Each row is where one point has got to under a steady rotation. How many ticks took it there?
The counts run from 0 to 725.
[116 120 164 133 101 114 123 175 208 135 148 115  96 170 138 144 164 165
 143 146 154 155 135 150 153 135 188 123 130 129  84 120 117  94 187 127
  79 144  85 113 101 147 105 117  97  83 116 129 138 127 110 115 178 158
  91 134 127 119 149 117 118 163 139]  638
[ 92 167 101 142 183  89 164 132 118 123  76 112  95 143 130 114 148 109
 126  95 147 152 116 179 175 118 119 104 138 131  95 116 152 127 151  68
 117 152 130 128 141 163 110  65 152 148 172 171 145 139 108 129 123 139
 121  76 105 127 139 144 136 114 119]  628
[120 115 129 107 134 129 161 142 148 155 112 156 134 109 132 102 171 167
 116 143 127 137 137 129 152 165  99 127 153 120  91 150 145 100 113  89
 119 107 114 118 188  96 158 154 101  78 135 121  81 115 158 152 157 118
 137 148  75 119 107 135  84 139  75]  468
[133 100 120 161 109  78 162 134 180 143  97 155  96 144  83 107 136 159
 128  96 147 124 102 175 152  95 187 133 103 149  84 124 130 112 192 108
 140 139 150 135 111 121  94 131 174 102 150 153 116  99 176  80 122 133
 137 129  89 115 144 105 124 160 117]  602
[138 123 134 135  82 128 140 144 188 137 148 133 127 175  75 140 147 161
 132 119 149 131 109 142 141 130 193 124 129 162  98 154 144  94 207 132
  89 134 126 126 140 140 109 159 106  87 137 110  89 140 148 101 165 146
  94 147  92 115 129 106 121 171 106]  604
[130 118 121 115 184  72 102 175 149 111 131 124  87 144 172 111  70 124
 142 114 177 127 111  84 153 145 152 126 147  96 138 111 119 118 164 106
 113 139 160 113 180 100  87  80 160 117 104 148 132 139 122 164 160 134
 135 122 135  93 159 131 132 140 132]  342
[111 108 128 140 159 124 138 143 127 139 106 134 123 130  90  75 178 147
 104 136 148 147  96 144 178 147 111 113 149 106  99 134 172  88 114 111
 118  98 104 138 123 104 163 125 127  74 159 129  91 158 136 135 149 130
 120 134  80  97  92 129  88 145  69]  168
[107 147  88  86 147 104 114 169 171 116 160 152 131 128 167  91 162 146
 114  78 169 134 140 152 121 146 155 112 136 187 131 158 126 142 128  80
 132 148 157 124 147 134  99 110 167 110 167 168 146 135 113 168 155 139
 136  83  87 135 140 124 101 123 122]  696
[135 106 158 125 133 140 162 139 137 129 136 140 112 150  96 114 181 124
 145 169 155 155 116 137 119 186 148 131 131 137  43 125 121  95 167 110
  91 133 121 115 212 163 154 115 111 132 115 127  98 135 173 106 127 146
 125 156 131 130 130 146 147 166 103]  536
[ 84 122 143  70 171 128 156 115 169 146  94 148  95 107 120  85 144 146
 141 137 132 130 143 136 163 175 128 115 173 104 102 133 122 134  81  74
 102 135 139 115 160 128 130  53 138 134 146 118 155 116 116 152 141 155
 119 145  83 119 149 126 102 112 151]  282
[147 129 118 125 138  81 189 141 119 146 127 121  88 151 146 151  84 123
 132 151 142  96 116 121 147 114 107 146 158  98 105 116 122 107 181  76
 104 142 137 112 188 103  95 137 123 116 109 147  68 102 132 171 172 132
 134 130 107  97 155 152 129 158 106]  225
[112 108 140 127 186 117 136 130 183 138  77 139  79 140  98 101 113 131
 141 156 133 147 110 147 201 138 169  96 169  70  95 117 136 111 109 111
 119 116 119 147 103 129 131  45 128 101 145 107 155 128 112 122 148 171
 115 136 115 107 149 112 102 111 130]  402
[150  96 131  95 145 115 103 152 175 137 136 143 110 123 186  80 154  91
 126 145 164 162  94 119 141 160 138 122 155 153 115 159 146 129  94  92
 113 121 132  99 146 121 129  71 112 101 126 149 149 164 108 190 172 143
  87 141 115 116 136 105 107 126  84]  279
[148  84 139 143 104 122 125 145 187 134 119 145  99 146  76  97 138 163
 129 115 127 139  94 136 168 123 219 149 138 170 131 137 147 125 185 134
 121 140 141 157 114 135  96 117 132  88 147 137 121 118 147 133 160 134
 111 134  85 102 132 105  73 133 121]  334
[129  98 135 121  84 119 143 147 200 145 125 159 102 143  92 150 107 184
 144 112 108 121 129 146 153 100 186 133 126 152  96 133 128 117 192 117
 125 118 127 141 149 134  95 161 112  96 126 130  86  75 172 124 187 133
 121 142 106 118 148 122  95 139 103]  33
[ 99 110 141  92 151 115 169 102 193 150  94 160 110 134 120 113  88 180
 137 130 131 120 133 157 184 124 144  74 159  77 113 137 137 115 117  81
 123 105 124 162 132 123 117  77 142 104 162 106 120 101 147 138 156 164
 130 133  85 135 141 140 101 124 111]  704
[108 121 101 127 160  97  97 166 157  93 140 134 149 130 142 117 132 168
  99  88 195 134 117 114 132 148 165 123 159 170 109 150 165 115 140 105
 115 133 179 105 139 133 109 130 177  98 155 148 128 177 119 123 139 164
 133  86 109 103 106  82 109 143 104]  274
[ 92 167 105 150 177 108 175 166 130 149 131 110 111 162 138 139 141 155
 125  82 150 135 149 161 158 107 118 114 102 131 114 100 152  98 148  94
 130 124  98 125 147 127 112 153 115 110 157 168  86  93  95 127 192  96
 166  79 107 122 134 174 104 138 121]  140
[115 118 103 120 117 115 142 146 191 156 120 151 118 119 171 127 159 156
 128  75 130 166 149 174 135  99 149 123 121 171  95 143 165 136 117  79
 151 106 133  92 132 143 134 135 121 101 168 189 154  97 124 122 178 114
 126  88 101 161 138 118  92 114 110]  665
[111 145 104 144 132 132 137 132 135 128 114 106 125 137 122 106 162 145
 101  80 140 154 117 140 153 139 155 137 164 204 120 160 197 144 138  86
 101 147 142 132 140 161 112 108 132 127 184 161 134 145 101 131 136 138
  93  74  77 137 112 108  92 110 115]  663
[157 113 100 145 115 125 114 170 158  97 165 150 155 153 106 114 131 147
  99 115 172 111  94 127 128 157 178 121 159 177 112 163 131 108 177 121
 115 139 152 130 157 139 113 134 143  75 133 124 106 171 140 152 151 166
 108 103 115  94 103  99 102 138  77]  424
[106 101 153 123 145 104 135 160 143 116 137 133 119 131 107  58 223 134
 111 137 192 161 125 131 111 184 144 138 129 167  90 119 123 105 145 121
 115 161 147 118 152 127 138 117 165 123 143 163 109 145 130 121 107 124
 149 143  86 108 123 135 123 184 135]  82
[123 124 102  91 159 109 106 152 171 112 150 139 121 138 165 102 148 123
 118 125 190 142 116 119 122 150 163 123 166 166 119 152 162 124 101  97
 105 145 155  72 142 150 120  83 160 110 148 142 157 184  71 154 159 157
 110 116 113 124 135  93 120 136 119]  428
[131 127 124 137 146 115 105 172 137 153 136 107  89 161 111  97 177 104
 137 120 148 153 118  92 105 150 147 168 112 165 114 124 175 114 163 132
 115 156 129  93 199 109 116 131  97  81 114 147  97 130 104 134 182  84
 131 155  89 108 143 137 108 180 113]  531
[110 114 146 161 157 130 145 177 103 121 114 102 110 146 124 117 147 165
 110 121 119 160 122 133 192 132 114 132 158 114 115 108 161  87 151 101
  98 105  90 158 137 118 137 140  85  87 145 150  78 122 133 158 184 114
 121 108 103  99 102 154  77 125  96]  288
[125 158 104 162 173 128 117 158 136 131  98 113  80 155 115 104 157  75
 139  92 124 171 100 156 160 141 164 115 122 163 106 110 155 145 161 103
 113 150 118 140 156 167 123  63 105 113 142 160 163 129 105 128 157 128
 118  79 126 131 174 140 125  94 114]  176
[118  93 169 103  94 117 146 131 219 165 137 124 117 175 145 136 140 171
 146 136 152 164 131 149 147  91 176 106 140 140 131 144 166 109 128 111
 109 109 120 124  88 144 107 123 103 106 156 148 111 110 123 144 197 132
  92 152  91 148 141 128  96 156 124]  216
[125 141 132 152 170 127 140 191 116 138 145  93 117 171 158 131 167 118
 127 106 149 168 123 148 163 122 127 116 117 138 118 100 174 102 141 112
 103 109  83 132 146 140 139 126  83 108 132 176  94 121  89 159 200  91
 130  92 122 130 136 188 106 130 113]  442
[142 115  85 151 157 106 155 142 135 152 129 148  77 140  89 121 149  96
 117 117 171 129  96 143 120 102 171 147  91 171 105  99 163 131 150 135
 159 160 141 107 167 122 103 107 155 111 136 170 106 108 100 116 153 102
 185 132 102 114 162 128 109 161 129]  111
[109 109 112 104 143 115  92 175 171 119 145 133 135 133 188  80 168 120
 117  98 175 161 117 129 125 152 151 114 150 190 133 165 164 134 119  88
 107 139 159 110 135 152 115  95 143 118 161 171 161 170 113 161 149 129
  98  93 102 132 134 102 107 116 111]  697
[127 155 123 135 189 121 149 161 111 118 132 121 108 162 130  98 168  91
 121 108 147 153 107 191 177 151 140 106 118 146 111 110 103 122 144  88
 115 155 109 161 134 169 128  64 140 130 155 159 137 126  98 163 138 147
 136  82 115 127 157 167 114 103 115]  325
[117 111 157 127 130 120 118 135 162 116 124 116 129 168  93 111 157 142
 153 136 157 166 114 107 118 178 176 120 141 162  87 136 141 115 201 125
  78 144 161 134 198 173 135  98 130 138 125 123 114 163 184  97 118 140
 107 150 111 139 129 149 154 151 118]  117
[124  86 121 116 124  99 139 153 186 116 159 163 139 148 115 141  82 200
 132 104 166 123 127 108 126 105 187 113 141 154 113 122 136 112 180 118
 140 110 174 135 163 130 105 160 171 120 133 139  95 114 175 119 167 158
 158 123 126 113 117 121 121 138 109]  153
[109 114 105 116 173 110 125 142 123 134 101 124  98 107  97  57 149 144
 121 107 129 129 130  81 131 170 120 155 151 136 129 150 162 135 141 109
 129 146 168 136 208  92 120 109 161 111 139 138 104 125 147 137 145 113
 143 155  60  95 124 135  93 143 107]  197
[165 113 101 145 153  99 139 130 120 130 104 129  87 130 103 128  97 117
 110 155 148 107  86  83 143 126 144 170 181 127 104 136 175 124 145 111
 113 163 168  89 188  87  80 112 130  91 122 137 107 143 111 159 154 147
 115 149 109  79 133  82 108 159  96]  646
[102 138  97 135 176  97 157 140 140 116  96 132 119 119 155 120 109 146
 129  74 129 158 140 159 169 123 136 111 145 161  87 118 125 141 144  52
 129 136 146 136 161 165 117  92 162 139 159 186 149 112 136 141 141 139
 128  56 131 139 136 132 130  72 113]  209
[116 115 130 107 151 112 145 137 131 135 110 124 107 108 124  79 154 154
 111 141 139 117 133  97 142 178 119 160 193 121 111 170 158 122 135  77
  96 151 161 121 187 104 110  97 137 114 143 130 105 140 140 160 129 138
  95 156  58  83 121 106  99 161 117]  616
